One turn moves each row of this set onto another row. After a few examples, where does it send each row asked below?
baru: [ 10   1  13   5  10  -6  -6  -4  17  25   5  -5  25   8  10  14  -8  10
   2  11 -15   1   7   0   4   9  -5  16   7  -9 -12   9   6   7   1  10
  -5   1]
Sasol: [-13 -16  14  -9   0  29   4 -12   8  20   9   7  16  -1  13  14   0   4
   0   5  -1   5 -24  -1   9 -16  10  -6  -3  -3   4  -4  -7   6  -5 -11
   0  -5]
por: [  6   1  -1 -14  12   7   6   2  13  19  17  -5  16   1  -1  -3 -13  16
   9   7  -9   3   1 -10  24 -15  -3   8  -8  -1   9  -3   3   4   5 -10
   4   6]
zot: [ -3 -21  12 -28  -1  16  -7  -1   5  40  15  -7  15  -8  -9   3  -2   0
   0  -3  -1  -5   1   9  16 -19   3  10  12  10  -6  25   4  -1   1   7
 -16   1]
vataz: [ -5  -1  19  -8   0  28   2  11  -1  21   5 -22  21  -1  -5   5   8  12
   9  15  -8  -3 -20   5  -3 -12   8  -9  14  -5  -4  -4  11  -2   3  -5
  -7 -10]
Bama: [ -4 -22  14 -15   3  24  -9  -4  13  12   4   7  21  -1   7  28 -18  11
   5   6  -6  -3   0   5  11  11  11   6  12   4   3  12  10  -7  -7  10
 -17  -1]
fese: [ -1   1   3 -19   5  26  -4  15   3  29   9  -3   5  -6  -8   7  -2   9
   2  -6 -12  -9  -4   2 -11   5  -1  -5  13   0  -5   0  22 -11 -14   3
  -2 -16]
nonul: [  6   4  -8 -10  -6   3  -5  -4   3  29  25 -10   3  -8  -5   1   3   7
   1  10 -15  -2 -20 -11   0   6   5  21  10   6  -5   8  -2   8  -6   6
   3  15]
poze: [  1 -21  17  -5  -7  27   4 -11  23  35   7  -6  17   3   3  -4   3  12
   0  -4  -2   0   1  -5   1 -17   2   5  -3   6  -6   2   1  16 -18   2
 -13 -13]
kov: [  2  -3  -1 -12  16   9   5  -2  13  27  15  -7  11   7  -8  -3  -9  16
   3  -1   0  -3  -4  -6  19 -14  -1   9 -10  -1   6 -14   8   6   2  -8
   2  13]
bogo: [ -1 -15   1 -16  -7  18 -10   1  -3  31  19   4  10  -6   0   8   7  11
  -8   1   8 -17 -15  -5   0  -3  17  13   6  -6 -16  12  14   3  -8  -3
 -16 -13]
fup: [ -2   5  20  -7  15  37   2   0  -2  27   6  -8   5   3   2  20 -14   6
   6  11 -18  -3  -2  -1  -5  -7   6   3  18   6   3   4  -4 -10 -10   7
 -15  -7]
Dogag: [  9  -6   8  11   9   3  -4  -4  18  16   4 -10  28  18   8  14  -9   3
   0  12  -7   0   4  -6   1   5  -9   9   5  -8  -9   2   9   2  -3   5
  -6   9]
sulo: [  8 -12   4  -1 -14  19  -4  -9  21  16  10   0  24  -4   8  12   1  -2
  -2   2 -11   4   1  -2   1 -11   9 -13  18  14   5  20   3  -8  -6   9
 -11   3]
Paz: [ 10   0  -7 -10   0  -3  -3  -5  -3  27  22  -6   6   2 -15  13   3   1
  -1   9  -7  -3 -20  -9   0   4   2  20  11   9  -3   8   0  -2  -3  11
  -2  20]

bogo goes to Bama
zot goes to sulo
Where do these go?
nonul goes to baru
vataz goes to fese
Dogag goes to kov

